In the rows, zero is written as 128.
The rows of M fall into a few groups, and each row is roughly a mix of its group's hidden directions; some rows fit no group.
M (113 x 16):
[[157 184  70  93 134 148  90 139 105 155  94 123 137 106 179 116]
 [123  89  95 171 150  69 153 164 161 115 163 133 127 130  73 148]
 [186 148 161 107 113 128  87  86 102 161 111 157 127 112 192 125]
 [ 89 157 160 135 128 171 136 187 126  82 120 148  95 165 166  99]
 [193 125 151  87 144 147 179  91 111  91  90 124 101 103 101 135]
 [ 95 170 117  90  67 116  84 154 158 139 111 103 155 171 152 111]
 [164 174 140 112  84 120 152 165 126 104 197  98 104 143 138  91]
 [147 130 109 125 143  30 138  94 142 140 103 142  73 125 142 120]
 [ 87  94 115 148 146  71 149 138 147 110 177 135 123 147  56 123]
 [102 183 123 128  85 144  93 176 134 135 121 125 129 156 197  94]
 [143 118 130  81  78 208 131 143 150 122 108 102 163  98 100 142]
 [122 113 144 129 151  58 148  74 126 115  79 171  83 136 119 108]
 [142 123 150 181 184  67 153 116  95 103 168 142 121 164 111 128]
 [121 122 181  97 120  92 168  81 133  95 104 143  64 144 115 101]
 [ 98 165 141  82 100 166  78 128 122 143  88 154 121 135 186  97]
 [115 134 111 178 187  87 130 182 123 110 183 127 119 167 131 145]
 [118 120 140 144 178 104 162  79  85  92  87 168 121 140  88  99]
 [143 179 132  81 165 108 133 114  88 119 187  94  86 153 142 115]
 [125  75 121 194 123 105 182 153 166 108 138 121 128 117  79 147]
 [139 114 155  75 102 212 101 102 124 145 107 123 163  99 125 149]
 [163 192 126  50 117 151 119 140 118 106  92 100 119 148 157 120]
 [163 115 133 143 159 114 116  43  77 170 135 134 154 101 127 138]
 [158 129 112 134 136 190 115 149 132 163 141  77 140  96 174 185]
 [159  86 126 163 160  92 125  82 115 172 185 126 133  95 114 163]
 [ 92 135 166 119 115  92 104  86 130 139  78 169  90 151 178  98]
 [125 162 120 107 126 131 134 158 140 126 176  36 128 167 139 162]
 [137  71 124 159 102 166 133 132 145 137 132 136 193  92  70 153]
 [128 133 141 103 135 142 113 210 171  85 111 124 136 176 131 171]
 [151 130 125 139  37 131 141  92 134 148 106 111 175 101 112  91]
 [119 141 153 104 125  69 106  73 110 120  78 174 137 164 119  92]
 [147 141 103 161 140 136 162 166 147 138 147  63  83 113 180 163]
 [137  68 150 108 133 176 140  81 137 137  90 147 130  75  93 159]
 [ 71  83 131 202 132  79 144 119 148 126 110 161 130 142 104 117]
 [102 174 116 164 143  75 107 149 113 131 128 146 103 170 190  93]
 [171 150 156  98 134 168  92  75  73 152 131 122 176 125 147 137]
 [139  79  98 160 178 125 121 114 140 175 137 118 120  82 136 194]
 [168 112 105 185 160 103 140 122 106 145 186  96 170 121 101 161]
 [ 57 127 132 167 124 108  72 155 140 149 131 168 145 165 165 114]
 [137 156 133 110 186  72 133 113  95  92 107 174  89 161 128  99]
 [118  91 110 155 111 156 156 158 150 124 182  88 164 112  66 151]
 [136 195 151 106 136 137 106 137  98 124 131 111 103 167 207 113]
 [ 90  90 115 178 147  82 166 134 139 106 158 134 131 141  59 121]
 [114 148 131  62  88 174  83 109 134 155  79 139 131 109 163 113]
 [201 122 120  93 134 174 165 107 114 117 114  96 138  81  95 155]
 [176 145 107  76 132  93 170 113 128 116 171  81  88 114  91 128]
 [154 115 114 105 153 126 178 123 156 126 121  73  59  98 132 172]
 [137  91 112 194 186  79 158 134 133 131 165 121 109 124 112 167]
 [129  75 118 192 157  93 172 136 144 114 152 126 135 122  72 156]
 [144 103 140 145  92 125 121  48 105 163 102 153 172  92 110 105]
 [111 119 176 119 154  85 129  78 115 114  91 185  79 149 142 106]
 [ 95 161 136 122 104  87 119 146 127 129 215 104 111 170 133  93]
 [121  80 116 134  89 134 118  81 132 171 146 154 158  68  81 111]
 [155  71 137 103 105 155 158 119 165 124 136 107 137  87  64 169]
 [154 120 167  99 160 175 113 114 129 142 102 116  93 116 189 186]
 [150  80 120 151 196 144 120 114 124 157 136 125 130  94 130 202]
 [182 161 124 150 125 107 196 117  96 104 164  92  94 118 125  94]
 [171 119 131 100  79 128 144  52 128 159  94 101 137  83 118 124]
 [ 52 168 116 133 121 129 108 171 142 125 121  97 120 184 170 114]
 [ 86 173 142 122 134 127 106 171 137 102  88 124 116 195 181 122]
 [186 125 121  83 133 175 167 118 114 108 146  87 138  93  77 148]
 [180  80 154 132 183 126 134  89 104 129 140 174 119  91 102 160]
 [ 74 141 167 146 149 108 114 153 118  91 126 181 110 189 144  95]
 [ 85 175 129 110 103 132  97 183 146 128 158  94 119 179 174 120]
 [ 77  82 150 132  95 123  93  75 155 172  84 157 141 114 133 132]
 [169  83 140 128 126 115 155  80 116 119 126 176 137  83  62 113]
 [ 91 111 148 130 169  68 138 113 122  91 122 182 101 165  88 105]
 [162 168 119  60 149 187 119 126  99 136 144  96 101 103 161 138]
 [128 143 172 150 177 119 114  99  86 126 109 172  90 147 192 118]
 [154  79  91 158 149 111 153 117 147 145 137  95 157  95  74 181]
 [149 177 137  40 106 180 112 137 113 110 112 130 113 124 147 101]
 [157  96  81 162 187  86 125 155 135 121 114 167 150 115  91 162]
 [147 147 130  93  83 199  90 145 135 159 117 126 135  92 183 129]
 [ 86 118 112 124  87  76  96 176 193 129 107 159 126 152 127 120]
 [ 93  88 120 185 133 114 142 150 174 145 100 145  73 104 169 147]
 [137 161  80  84  66 151 141 141 138 130 134  77 158 109  93  98]
 [130 129 113 115 149 133 120 191 157 125 191  75 128 150 124 185]
 [142 120  60 168 126  86 145  91 127 177 132  86 143  87 115 133]
 [159 175 130 125 146  99 128  99  97 129  73 144  89 135 195 102]
 [166 140  75 122  81 131 142 120 136 160 148  60 166  91 106 134]
 [159 163 134 123 165 139 113 160 119 138 165  84 102 147 197 172]
 [116 122  88 217 155  69 132 157 134 135 113 151 132 138 148 126]
 [116 145 180 101 124  90 158 130 148  89 139  95  70 186 139 131]
 [ 94 114 132 135 131  85 109  44  99 160 107 168 136 122 114  91]
 [173 105 118 149 174  95 120  63 106 171 114 119 139 102 138 174]
 [129 105 168 133 171 135 126  48  82 141 102 173 110 108 138 123]
 [137  72 136 142 179  94 144  69 130 148 111 149  90  94 114 165]
 [128 148  96 158 149 138 135 116 106 175 180  61 108 105 174 145]
 [133 124 103 172 187  51 126 100 111 159 154 128  99 129 150 144]
 [166 170 149  60 119 160  91 117 114 139 100 132 110 124 190 129]
 [124 100 195  83 124 131 137 152 162  76 130 167  90 154 102 139]
 [137 137 129  47  75 160  90 105 132 142 103 153 153 102 111 101]
 [153 104 118 188 169  87 168 150 131 112 179 102 128 138  97 163]
 [171 163 113  57 142 182 110 129 112 142 130  89 118 104 159 155]
 [146  81 156  91 105 186 151 109 149 111  95 130 142  93  76 154]
 [151 116 129 136 157 174 104 143 138 164 129  98 120 104 190 199]
 [169 131 124  99  89 184 151 149 144 132 168  62 137  97 118 153]
 [151 163 158  97 163 189 105 157  87  90 106 164 141 151 155 125]
 [104 181 127 140 136  91  83 149 110 139 137 146 116 175 198  98]
 [ 63  75 135 167 130 115 135 110 135 122 121 184 138 122  73 102]
 [107 112 130 101  80 149  97 127 157 127  50 172 169 124 111 114]
 [174 120 141 155 164  62 177  94 102 100 151 132 110 139  89 122]
 [142 127  77 126  88 165 145 160 144 134 154  77 177  98  80 133]
 [115  74 102 160 128 117 171 115 140 123 149 130 144  93  43 125]
 [ 78 134 128 179 154  94 100 122 132 147  77 128 135 174 183 145]
 [128 179 131 124 122  95 123  84 100 146  93 125  89 140 197  87]
 [ 99 118 125 120 215 138 121 170 130 110 143 143  74 142 144 168]
 [108  89 103 202 122  93 177 138 142 115 146 140 133 113  73 107]
 [157 164  93  78  76 162 136 150 146 135 134  57 145 112 125 131]
 [161 176 153  78 136 161  95 144 114 121  95 130 111 146 199 138]
 [192 108 131  97  93 174 136 109 128 129  93 157 147  64 106 124]
 [108  85 123 137 130 134 145 170 157 106 188 119 151 131  52 152]
 [187 159  97  98 142  78 100 167 149 140 132 131  92 125 178 149]
 [ 99  73 108 161 138 114 160 138 149 120 174 126 139 112  48 139]]

Here is one row of each group, with its name. Which group are the others in?
[107 167 140  98  99 124 155 183 146  67 129 121 103 175 116  88]
(69)
[106 105 135 143 146  77 169 123 130  79 127 154 125 157  52 105]
(55)
[143 165 157 152 122 178 136 116  90 118  68 134 127 132 196 105]
(15)

[196 119 138  89  86 148 119  83 117 148 110 158 146  71 118 113]
(55)
[ 93 100 108 148 143 122 151 146 129 110 192 113 156 137  45 129]
(15)
[172 102  70 158 141 108 164 106 130 150 124  95 148  77  87 154]
(15)
[ 95 130 171 163 177  94 131 122  99 106 158 171  85 169 149 106]
(55)
[111 147 108 123 119 168 145 210 166  88  98  91 131 154 134 148]
(55)
[140 174 132  77  70 177 125 175 146 107 123  86 142 146 144 117]
(69)
[135 191 130 116  85 103 161 118 107  98 109 113 109 155 141  55]
(55)
[122 155  76 154 142 168  86 138  90 168 139 111 194 115 149 129]
(15)
[136 167 155  54 100 158  93 174 142  98 112 144 126 161 152 119]
(55)
[166 108 114 122 125 208 121 149 127 136 126 110 184  89 108 171]
(15)
[124 148 148 117 171  90 120  91  93 107  75 185  99 154 148  98]
(15)
